In the rows, zero is written as 128.
Y: 4 groups of rows, each row roughly a mix of its group's hidden directions
Y (168 x 12)
[[183 125 150 128  91 136 129 109 136 118 130 157]
 [ 86 137 106 143 127 127 105 154 136 176 137 117]
 [100 109 172  90 126 137 127 116 149 101 128 148]
 [ 90 115 111 144 137 150 103 137 132 174 102 121]
 [114 115 124 118 149  72 148 147 140 120 163 120]
 [117 145  71 168 135 127 124 156 138 136 126 128]
 [ 94 138 148 146 142 151 130 101 136 109  78 130]
 [165 134 166 101 124  98 146 120 125 102 157 128]
 [109 134 169 108  90 152 127 121  98 129 146 104]
 [157 140 169 130  94 136 141 131 138 161 151 151]
 [127 126 178 113 103 171 134 123 134  98 120 132]
 [127 101 182 112 120 150 154 126 157 110 126 125]
 [100 118 156 107 107 137  99  87 130 126 152 152]
 [135  94 122  94 160  96 112 157 120 117 149 139]
 [144 102 146  84 109 132  99 135 105  95 128 147]
 [152 120 146 115 130 134  94  91 105  85 132 117]
 [140  80 117 106 132 103 123 151 138 161 158 132]
 [ 93  90 138  99 165 136 127 109 116 114 104 133]
 [125 114  92 133 167 106 107 163 114 147 144 113]
 [161 120 143 124 103 119 129 156 119 164 172 140]
 [115 116  69 122 135  99 114 110 136 113 136 103]
 [145 134 153 146  87 113 117 144 107 155 164 147]
 [108 164 113 163  91 141 125 140 112 142 156 111]
 [151 128  92 121 122  96 137 149 132 145 178 129]
 [153 137  97 168 109 127 118 137 114 163 131  96]
 [158 136  87 153 139 119 117 150 104 159 140 104]
 [132 132 141 129  76 162 118 126 145 126 162 101]
 [140  95 117  91 156 100 110 155 114 113 146 143]
 [173 125 124 153 113 115 124 120 106 106 129  81]
 [ 97 102 102 120 151 142  99 164 111 111 105 122]
 [159 120  96 108 147 107 166 156 143 136 148 140]
 [ 85 118  82 123 160 118 133 130 148 118 108 114]
 [140 170  91 174 122 129 133 146 129 118 136 108]
 [ 97 130 147 126 158 139 112  91 139 101  89 126]
 [ 91  84 156  90 132 139 119 120 119 146 116 128]
 [112 101  88  99 153 124 104 135 134 120 148  94]
 [168 154 166 108 104 115 159 112 136 128 132 135]
 [100  89 135 106 150 152 121 109 129 135  86 141]
 [155 140  92 163 145 126 113 150 158 130 111 101]
 [115 136 113 169  94 151  98 125 118 152 113 101]
 [ 88 114 122 109 171 110 116 119 105 154 112 143]
 [142 140  91 153 158  98 138 142 126 167 142 116]
 [114  99  90 101 167 132 121 124 144 109 126  98]
 [140 122 168 117 129 109 133 103 137 130 133 185]
 [136  95 149 104  98 173 110 101 123 124 131 119]
 [107 102  88 108 140 114  95 137 124 122 155  99]
 [154 127 155 102  88 149 116 117 107  94 119 142]
 [134 127 178  94 105 136 136 106 107 104 141 110]
 [ 80 106 136  91 152 140 125 110 106 141 113 141]
 [ 85 127  85 128 155 109 137 124 150 120  99 124]
 [140 161 157 125  91 127 140 139 130 118 176 118]
 [101 118 113 111 149  76 150 141 124 122 159 141]
 [104 122 147  97 158 112 145 122 142  97 123 169]
 [167 138 112 123 131  78 125 133 112 137 162 110]
 [162 124 123 114 105 109 112 144 112 144 182 126]
 [145 132 132 171 134 128 111 139 152 155 121  80]
 [105  96 157  93 140 134 115  92 116 135 120 156]
 [ 72 122 107 127 164 120 125 147 127 144 126 103]
 [131 123  63 122 138  91 137 124 138 116 139 117]
 [159 161  85 167 135 110 129 129 128 110 129 112]
 [128 146 178 103 100 152 142 120 144 110 153 136]
 [122  91 127  95 151  95  98 157 123 129 149 129]
 [142 129  80 149 151  93 118 141 113 156 145 120]
 [147 166 151 134  90 136 140 138 134 110 168 114]
 [122 157 104 165 111 150 119 140 131 121 128  80]
 [107 153  94 150 130 108 170 142 148 140 109 145]
 [ 92 122 127 127 158 138 121  96 144 104  83 120]
 [118 151 137 156  79 145 106 101 126 152 113 116]
 [110 119  88 126 129 135 110 137 126 114 115  69]
 [152 128 160 114  89 126 131 118 158 144 162 151]
 [ 92 134  88 133 152 112 157 133 158 134 101 131]
 [109  90 149  96 156 136 113  95 109 133 123 148]
 [130 153 168 149 127 149 163 145 129 137 104 160]
 [170 146 141 124 132  84 148 128 129 102 159 123]
 [142 138 131 140  88 162  95 132  94 111 123 104]
 [116 156 120 169  93 145  96 132 119 142 143 104]
 [129 174 129 152  99 153 129 136 131 113 145  89]
 [151 135 153  98 129  95 153 126 138 103 162 153]
 [183 114 155  94 116 128 126 151 117 132 147 122]
 [115 126  90 130 124 152 122 146 118 118 115  70]
 [146 109 118 103 164 124 123 171 112 138 111 160]
 [122 160 166 113  88 145 138 134 120 123 167 127]
 [110  76 128 107 151 141 111 125 144 143  91 133]
 [144 131 148 114 135 101 144 119 142 141 152 186]
 [132 130 167 121 127 108 132 106 138 138 142 186]
 [158 123  91 143 145 116 110 164 101 152 139 110]
 [ 92 149  98 138 145 119 133 102 138  99  88 122]
 [141 135 176 108  82 137 130 103 135 107 133 127]
 [108 166 156 163 113 139 148 130 120 127  96 154]
 [162 110 139 112 114 120 103 144 106 134 181 124]
 [111 122 168  94 119 128 143 102 149 102 122 161]
 [167 118 168 120 104 140 107 135 104 138 162 130]
 [103 138 160 141 135 154 124 106 123 106  77 134]
 [131 149  86 156 165 121 114 147  97 140 129 138]
 [137 124 134 118 157  86 148 120 144 110 116 176]
 [163 126 111 115 114 106 131 153 123 149 181 130]
 [118 117 119 111 100 164 116 137 132 148 156  82]
 [106 124 147 118 163 135 119  87 148 108  90 131]
 [ 89 151 123 155 143 115 153  94 152 130 119 155]
 [108  76 135 101 152 138 115 122 142 137  92 127]
 [105 125  96 173 117 114 115 112 139 166 134 108]
 [106 121 128 125 160 147 149 114 149 111  73 128]
 [144 166  87 176 124 123 128 140 118 125 132 113]
 [100 119  86 153 154 154 119 131 125 149 103 151]
 [124  79 126  98 166 139 134 125 148 123  97 121]
 [116 123  89 129 160 135 131 150 106 125 101  85]
 [117 117 175  96 124 154 147 122 150 105 115 149]
 [180 127 158 109 135 102 144 109 129  99 135 138]
 [ 95 149 148 150 131 149 128 106 125 107  78 132]
 [151 123 106 155 115 113 129 122  66 125 124 115]
 [109 158 107 173 107 139 118 140 114 151 140  98]
 [ 89 117 152  95 120 157 165 140 150 120 133 121]
 [102 146 148 155 138 149 148 135 116  87  93 119]
 [102 115 125 102 177 109 144 133 141 108 126 161]
 [153 110 123  89 137  98 154 134 161 136 147 153]
 [106 119 155 121 141 148  89  95 118  99 104 114]
 [126 126 158 122 155  94 141 114 138 123 130 183]
 [163 130 112 128 108 112 158 161 130 159 160 141]
 [140 161 113 151 105 164 155  92 125 116 109 132]
 [127  97 171  78 122 128 132 105 122 110 131 128]
 [139 172 122 156  96 136 125 139 119 121 152  89]
 [158  97 146  90 151 117 135 113 146 103 112 152]
 [142 125 170 110 118  91 145 136 126 127 174 122]
 [178 141 144 133  94 116 127 114 143 130 152 161]
 [159 135 106 150 105 117  97 128 100 144 157 100]
 [139 175 107 168 102 127 137 133 111 119 154 117]
 [ 82 129 105 115 150 150 139 143 109 116 107  93]
 [177 123 133 124  85 129 119 129 155 142 157 113]
 [190 125 113 138 105 116 112 126 144 117 145 107]
 [167 118 144 129 105 125  97 115 127 170 160 127]
 [165 132 160 131  94 131 110 134 102 140 168 133]
 [163 126 105 117 115 104 141 155 128 153 174 133]
 [110 160 139 165 105 109 151 135 126 143 106 164]
 [101 141 130 136 118 123  76  98 106 101 132 110]
 [ 99 110 163 115 112 174 130 128 146 109 102 128]
 [137 111 104 144 149 153 109 105 129 129  72 127]
 [148 171 121 170  99 124 135 155 136 139 147 120]
 [127 156 113 173 133 136 159 123 146 157 127  97]
 [176 119 113 106 138 100 132 157 114 133 152 101]
 [178 141 148 117 122 113 148 114 134  84 144 134]
 [119 122 167  94  97 135 117 111 127  86 120 141]
 [151 170 135 143  97 125 138 134 122 103 163 102]
 [117 158 152 144  84 153 134  93 136 127 105 126]
 [127  87 103  98 152 125 105 102 139 110 120  99]
 [158 124 109 142 154 116 114 131 166 111 108  87]
 [153 104 133  85 120 123  94 144  98 103 136 141]
 [101 115 108 153 139 156 103 132 140 161  93 110]
 [ 78 127 136 127 126 168 119 114 105 102 109 110]
 [102 128 120 115 170 107 162 115 157 132 121 159]
 [104 155 127 173 124 146 104 126  99 114 106 105]
 [174 106 114  98 124 117 103 149  97 122 147 126]
 [147 119 134  93 163  91 150 137 133 117 142 161]
 [164 160 126 149 118 102 158 157 155 127 143 136]
 [143 138 124 147  83 156 100 132 106 141 116  93]
 [ 76 124 114 127 134 157 121 138 118 120 118  82]
 [130 105 160 116  95 179 119 104 120 118 118 122]
 [112  87 162  85 142 132 133 117 146 127 117 150]
 [121 107  83 112 145  86 110 128 155 119 131 111]
 [120 134 124 136  92 174 127 136 134 104 141  84]
 [169 138 150 125 135  90 141 119 142 130 143 171]
 [ 87  92 165 116 125 146 130 127 165 120 125 128]
 [124  96 114  95 143 143 159 143 144  99 102 104]
 [ 95 150 111 158 125 149 115 140 107 116 105  87]
 [164 142 141 145 115 109 103 114 117 166 153 156]
 [155 108 113 108 128 114 134 163 132 156 176 126]
 [131 163  82 177 132 126 129 146 120 130 126 117]
 [151 141 154 147 111 138 173 130 137 149 100 157]
 [123 130 116 137 110 185 106 109 117 130  88 129]]
the two rows of each list that fit no group, in list order (the others fit one group, some only roughly)
  * z_35: [141 145 147 148 122 105  97  96 103 138 138 169]
  * z_259: [112 123 108 119 133 118 159 147 166  84 107 113]
  * z_181: [154 100 148  92 155  93 142 126 150 111 135 139]
  * z_462: [157 174 132 151 101 126 138 123 110 101 146 104]
  * z_526: [ 80 124 159 116 117 160 111  99 113 117 137 139]
  * z_223: [ 93 154 117 147 151 138 146 152 121  92 111 100]
  * z_955: [135 165 103 169 123 121 143 137 150 158 153 116]
  * z_606: [150 125 127 154  79 154 107 119 108 158 113 134]
  * z_852: [146 124  98 158 114 135  93 141  96 139 137  93]
  * z_692: [139 142  90 132 117 148 134 162 121 152 146  85]
  * z_333: [113 128 128 153 157 139 136 109 143 117  67 130]

z_955; z_333
  * z_2: [ 88  84 148  90 133 138 118 130 137 149 121 139]
  * z_829: [153 155 171 137 109 165 153 127 131 146 110 137]
  * z_670: [129 139 103 170  97 133  96 120 111 162 126 111]
  * z_213: [117 151 163 141  96 164 150  98 127 139 108 132]
  * z_580: [113 106 144  95 150 112 150 112 154 113 130 171]
  * z_133: [133 125 124 151  96 163  87 141 102 121 126  99]
  * z_570: [168 137 155 127 122  98 141 119 149 124 149 170]
  * z_641: [103 170 106 177 113 132 133 143 117 143 124 116]
  * z_130: [161 173 115 157 109 117 144 127 124 105 158 127]
  * z_680: [121 166 152 128  88 142 136 132 100 127 162 108]
  * z_275: [100 119 100 151 129 149  98 132 121 161 100  98]

z_213; z_641
  * z_176: [118 134 161  90 107 131 145 120 116 125 149 176]
  * z_945: [121 113 120 140  99 164  85 143 103 116 120 100]
  * z_736: [138 125  68 128 135  95 127 132 125 148 160 130]
  * z_514: [ 87 130  94 158 150 130 132 120 144 160 113 149]
  * z_653: [170 160 116 161 113 125 135 123 137  95 138 103]
  * z_363: [142 169 157 127 109  98 173 135 126 128 144 135]
  * z_542: [144 149 167 143 122 118 135 124 123 160 147 175]
  * z_118: [152  97 152 106 156 146 156 122 149 130  92 134]
  * z_698: [120 163 132 160 128 124 174 143 140 134 107 159]
  * z_716: [175 129 166 124 105 133 143 141 121 152 150 151]

z_736; z_363
  * z_499: [150 152 133 149 103 103 102 104 126 143 150 168]
  * z_952: [190 122 146 143 101 119 107 107 130 127 131 137]
  * z_618: [124 127  87 138 159 115 146 129 149 140  84 150]
  * z_944: [ 85 130  85 139 131  96 122 153 135 144 151 128]
  * z_179: [ 90  86 145  96 148 142 119 121 139 143 103 134]
  * z_205: [104 163 117 153 144 122 167 141 140 165 142 132]
  * z_261: [105 144 134 138 141 151 138 101 136 104  72 122]
  * z_624: [136 115  99 124 174 102 133 144 117 120  86 115]
  * z_746: [ 90 116  92 121 167 130 142 128 148 114  97 118]
  * z_687: [115 147  95 133 148  91 156 165 151 135 123 120]
  * z_732: [124 127 179 104  97 140 139 106 144  97 122 140]

z_618; z_205
